In the rows, 128 means zero.
The same turns and mirrors carry the whole set onto itself, and each row onto the other rows of its family. Which rows share a family with each named row? Give them in list order.
These 36 rows form 6 families of 6 rows each.
Kot: [119 142 123 188 116 125 123  97]
fik: [125 143 132 178 138 104 115 109]
Govut: [ 82 139 100 131 136 115 163 118]
Zibo: [128 120 119 143 133 119  83 115]
mitoz: [126 116 120 127 108 110  99 121]
fur: [121 131 124 170 128  93 132  89]
tig: [120 120 123 165 121 105  92 120]
Vad: [106 104  88 119 141 145 132 100]
mef: [128 123 129 170 128 156 148 101]
Kikop: [111 142 116 173 132 165 145 130]
vegut: [114 114 119 124 116 117  91 112]
Led: [108 145 136 144 113 143 150 145]
pef: [118 151 136 128 127 107 103 123]
Pib: [ 90 129  72 133 147 116 132 116]
Beka: [124 101  86 140 140 130  99 112]
Teber: [ 82 129 108 139 158 120 142  86]
nif: [132 114 132 145 147 156 145 128]
Tez: [122 112  84 120 136 145 126  99]
Gelu: [128 144 118 158 159 106 147  97]
vif: [113  95  85 137 125 121 108 108]
Mamu: [ 96 144 134 139 106 144 143 139]
relum: [117 154 115 172 116 155 148 123]
fufu: [ 98 148  95 140 117 139 154 143]
Gilat: [140 134 129 171 134 150 144 102]
mulu: [122 139 124 164 130  96 117  86]
tumiz: [114 142 122 195 136 119 131 104]
tud: [121 121 116 124 145 160 107 101]
pivep: [122 139 128 179 148 146 150 120]
gami: [ 84 148 102 138 124 138 139 149]
mubeg: [ 73 136  93 126 146 121 137 125]
nad: [ 92 140 123 144 133 152 146 150]
tos: [107 112  85 126 155 131 108 101]
tep: [ 83 147  92 130 133 117 155 104]
kipom: [ 96 119  72 128 131 120 142 124]
tepef: [117 113 116 166 111 111  96 103]
sot: [ 84 129 142 130 128 118 135 139]

The rest of the family of sot: pef, Teber, nif, Gelu, tud
The rest of the family of tep: mitoz, fur, mef, Tez, Mamu
The rest of the family of Gilat: Govut, Vad, vegut, Led, mulu
The rest of the family of gami: tig, Kikop, Pib, Beka, tumiz
The rest of the family of kipom: Kot, vif, relum, fufu, tepef

The same turns and mirrors carry the whole set onto itself, and each row onto the other rows of its family. Which rows share a family with each named row? Give them in list order.
These 40 rows form 8 families of 5 rows each.
lenol: [ 99 132 142 138 176 121 128 145 103 153 103 143]
Faro: [113 113 149 142 162 112 146 119 157 103  87 102]
kov: [126 104 157 130 146 124 133 122 168 114  92 110]
gepu: [131 122 156 109 197 135 113 140 122  75 100 119]
panez: [118 122 151 114 194 144 119 160 126  70 109 124]
semu: [127 126 139 121 192 136 121 142 111  66  96 124]
Fitaz: [118 110 151 139 171 118 157 123 167 104  99 114]
Roran: [105 130 134 105 107 135 120 148 127  99 120 132]
lel: [129 105 141 135 155 116 140 108 162 117  97 107]
gafek: [105 113 128 113 113 134 106 132 114  96 129 121]
goroz: [123 113 165 127 157 112 147 118 167 114 105 115]
bazaz: [ 89 105 125 110 174 144 130 110 143 122 131 174]
Sas: [109 116 143 117 195 137 115 132 113  60 115 125]
vobat: [ 96  95 125 111 176 139 117 100 139 113 121 173]
Febu: [108 119 124 127 106 126 123 130 125 101 129 129]
dalom: [127 102 140 141 164 115 140 111 162 119  93 113]
pok: [100 133 139 140 174 117 128 150 102 149  96 135]
Monil: [105 135 124 134 175 116 128 154 104 148  96 142]
puna: [105 117 128 115 112 138 107 139 112 105 127 120]
gona: [ 88 101 118 120 184 146 122 110 142 119 114 171]
Kivi: [115 117 158 151 167 113 144 132 168 127  99 129]
lano: [100 134 148 104 177 139 103 155 115  73 110 115]
dala: [ 94  98 130 117 164 142 120  98 137 109 115 179]
vuv: [102 126 143 106 197 142 124 145 113  67 111 128]
sop: [ 92 103 133 112 170 148 121 101 135 103 110 178]
buzab: [102 131 136 100 117 129 112 123 128  88 132 147]
fumev: [ 97 145 122 125 169 116 126 146  97 145 107 137]
noniv: [114 144 136 124 175 118 134 157 115 151 113 149]
vit: [116 125 144 115 109 130 110 146 114 110 127 132]
tidi: [106 103 132 113 170 135 119 103 164 118 133 164]
rov: [106 140 141 119 171 123 124 145 112 156  94 155]
Bop: [122 101 151 146 160 108 144 117 159 113  95 115]
pif: [110 117 141 115 191 136 112 146 109  66  98 119]
leda: [ 94 108 133  92 177 148 119 109 149 114 119 170]
nabu: [119 127 136 116 191 135 115 143 103  67  97 126]
kor: [112 152 129 128 184 121 127 166 120 133  92 135]
soz: [108 103 132 106 177 154 112 116 142 105 113 181]
zame: [107 124 131 109 111 128 128 131 128  91 133 122]
tegi: [ 99 145 127 126 166 120 139 159 110 147 106 131]
pefev: [104 119 127 110 108 125 113 130 114  96 122 130]

The rest of the family of Febu: Faro, Sas, gona, fumev
The rest of the family of sop: lenol, semu, lel, puna
The rest of the family of kor: Kivi, lano, buzab, tidi
The rest of the family of noniv: panez, Roran, goroz, leda
The rest of the family of Monil: vobat, Bop, pif, pefev
The rest of the family of dala: gafek, dalom, pok, nabu
The rest of the family of gepu: kov, vit, rov, soz

The same turns and mirrors carry the whole set onto itself, and each row onto the other rows of its family. Which rows share a family with each named row? Give them in list order.
These 32 rows form 4 families of 8 rows each.
Basen: [115 168 130  85 113 111 151 115  93 117 151 104  95  99 128 106 172]
lirad: [111 173 132 109 110 120 164 139 105 128 132  83 101  98 139 144 163]
Lapu: [134 168 150 107 111 141 175 127 113 131 139 132 121 126 126 116 178]
dup: [159 151 131 135 107 139 116 179 112 146 138 164 119 118 159 156 123]
lav: [127 167 165  97  85 126 165 133 116 132 153 129 126  96 149 116 174]
zap: [143 140  92 119 130 129  95 156  89 133 138 140  79 124 138 152 120]
beva: [148 142 129 137  99 145 114 175 110 150 148 152 118 127 158 156 115]
fov: [109 162 120  86 110 113 145 108  90 117 144 110  93 101 130 111 178]
Difi: [168 144 129 109 113 135 101 160 104 133 151 188 107 112 147 131 138]
Rila: [152 140 126 130 103 145 112 174 112 149 142 163 111 122 160 162 121]
gir: [160 135 123 106 107 140  96 159 105 137 156 186 102 115 150 138 138]
ginus: [133 141 109 106 103 108  90 165  97 140 168 133  86  93 159 145 115]
nur: [127 167 165  95  80 132 156 135 111 125 147 127 127  87 153 122 174]
bufig: [139 167 149 108 112 152 168 126 109 125 128 130 120 126 123 123 181]
zug: [131 140 103 119 102 109  88 157  86 128 162 136  87  95 165 146 120]
reb: [160 138 125 113 110 136 103 152  98 137 168 190 103 119 149 138 140]
Dip: [124 164 157  92  83 126 164 129 112 140 153 138 127  97 153 127 179]
bozam: [135 139 104 108 107 116  86 162  91 132 154 137  85  94 163 152 116]
nidod: [114 158 129  79 113 117 147 110  97 116 146 106  83  99 127 105 162]
nizek: [100 167 122 111 101 117 159 130  99 130 131  84 105 103 142 135 162]
Lanaz: [123 167 128  78 118 116 146 118  95 116 148 111  89  92 126 114 180]
Lanu: [143 144  91 121 136 127 103 155  96 139 149 136  79 131 130 145 119]
siz: [149 143 127 139 101 139 121 171 107 149 155 164 114 122 163 165 124]
pivot: [103 163 132 106 108 120 161 129 104 128 133  80  96 106 140 131 148]
kala: [135 150 108 108 110 108  89 162  87 126 151 134  89  89 160 147 113]
fet: [139 142  88 133 130 126 100 150  83 128 146 136  81 128 139 148 125]
vuf: [158 135 125 107 106 139  95 152 101 136 164 182 105 120 144 125 132]
gug: [136 158 154 107 109 146 173 127 122 139 132 135 113 129 125 117 173]
Sor: [108 173 131 108 110 116 166 133  99 125 139  82 104 103 137 130 157]
tilag: [145 150  93 120 138 126 101 156  85 126 136 137  82 119 134 146 116]
Senob: [132 164 144 105 109 145 177 122 111 139 135 139 121 129 129 129 180]
Dakik: [128 158 168  94  83 129 164 135 123 138 151 132 119  96 151 115 169]

The rest of the family of Lanu: lirad, beva, ginus, nur, bufig, Lanaz, vuf
The rest of the family of siz: fov, zug, reb, Dip, nizek, fet, Senob

The same turns and mirrors carry the whole set onto itself, and each row onto the other rows of its family. Which rows share a family with each named row? Give them in list order.
These 40 rows form 5 families of 8 rows each.
Fam: [168 188 160 120 113 130  84 138 137 158 111 155 168 109  91]
Dos: [142 183 167 118  95 133  85 125 139 136 106 150 158  73 105]
Kire: [135 163 133 157  79 140 136 133 157 130  92 142 131 110 127]
pitad: [125 146 130  85 118  94  91 163 135 175  95 162 175  88  90]
lem: [128 132 122 112 108 108  83 165 118 159  82 153 180  72  90]
rab: [175 136 131 134  76 119 131 155 120 139  81 151 162  93  79]
koze: [162 181 169 119 114 133  91 130 135 148 110 159 151  89  91]
nir: [127 143 142  95 115 106  89 173 136 181  92 156 184  78  96]
Rezu: [142 135 125 100 117  98  83 160 140 179  85 152 177  76  85]
Gefe: [140 156 116  79  77 150 111 133 150 155  96 123 151  84  99]
vipun: [ 95 166 137 114 117 137  98 140 185 169 106 153 153 109 124]
remu: [153 173 131 145  85 138 133 124 145 148  97 142 128 135 118]
Sigi: [146 148 148 170 123  98 115 159 150 176  91 175 152 112 102]
zov: [131 130  93 117  79 100 134 157 166 168  76 138 159 105 126]
latu: [148 173 132 163  71 143 129 141 157 144  91 134 137 118 121]
Kufa: [147 166 115  75  77 142  98 139 162 150  93 131 145 101 101]
gogi: [176 142 133 125  62 109 116 156 117 151  84 141 157 103  80]
sivan: [129 174 151 141  79 143 141 138 171 153  97 156 139 112 138]
Kevep: [115 124 107 136  92 119 138 177 150 175  73 160 161 110 123]
tisu: [133 159 152 163 113  86 118 161 147 182  72 166 152 115 106]
dobu: [139 152 118  99 104  93  85 169 152 186  94 153 174  83  76]
Fasu: [116 183 116 119 128 123 103 139 180 183 105 154 145 116 114]
visi: [141 162 110  85  76 150 102 142 145 138 115 130 160  92 105]
ran: [132 145 164 161 116 100 103 151 141 156  94 185 161 111 110]
rul: [145 159 135 169 113  89 120 155 136 184  96 164 157 117  95]
zabe: [108 158 131 115 118 122  85 148 167 187 111 153 159  89 141]
vapi: [124 138  89 124  77 102 135 156 160 175  79 140 134 110 104]
naber: [126 161 110  93  71 152 120 152 147 156  84 124 158  71 117]
memon: [166 141 138 137  76 111 128 166 107 142  77 145 163  80  99]
gonu: [123 156 149 172 125 101 121 160 145 172  76 166 165 109 108]
fenik: [138 151 126  80  67 145 104 146 146 139 107 131 152  79 114]
bik: [112 169 133 116 123 129  95 137 181 191 106 147 140 101 123]
pov: [176 149 130 127  77 112 123 179 115 141  79 155 159  91  91]
puli: [113 130 103 121  79 104 143 162 166 171  77 142 162  90 117]
bim: [144 168 138 150  82 150 144 132 160 151 101 146 126 119 116]
zape: [150 149 143 139  70 129 138 155 121 126  68 157 160  93  86]
feron: [148 176 172 131 114 143  83 144 125 140 106 155 155  98 105]
Mem: [142 190 169 131 109 136  87 146 126 150 111 157 151 101  86]
debe: [ 98 171 131 121 112 123  98 125 178 178 107 141 153 115 121]
Zomuz: [125 122  94 131  85 115 135 162 165 182  76 140 151 105 110]

The rest of the family of Mem: pitad, zov, latu, tisu, visi, pov, debe
The rest of the family of Zomuz: rab, koze, Rezu, Gefe, Sigi, bik, bim
The rest of the family of zape: Dos, lem, sivan, Kevep, ran, zabe, naber

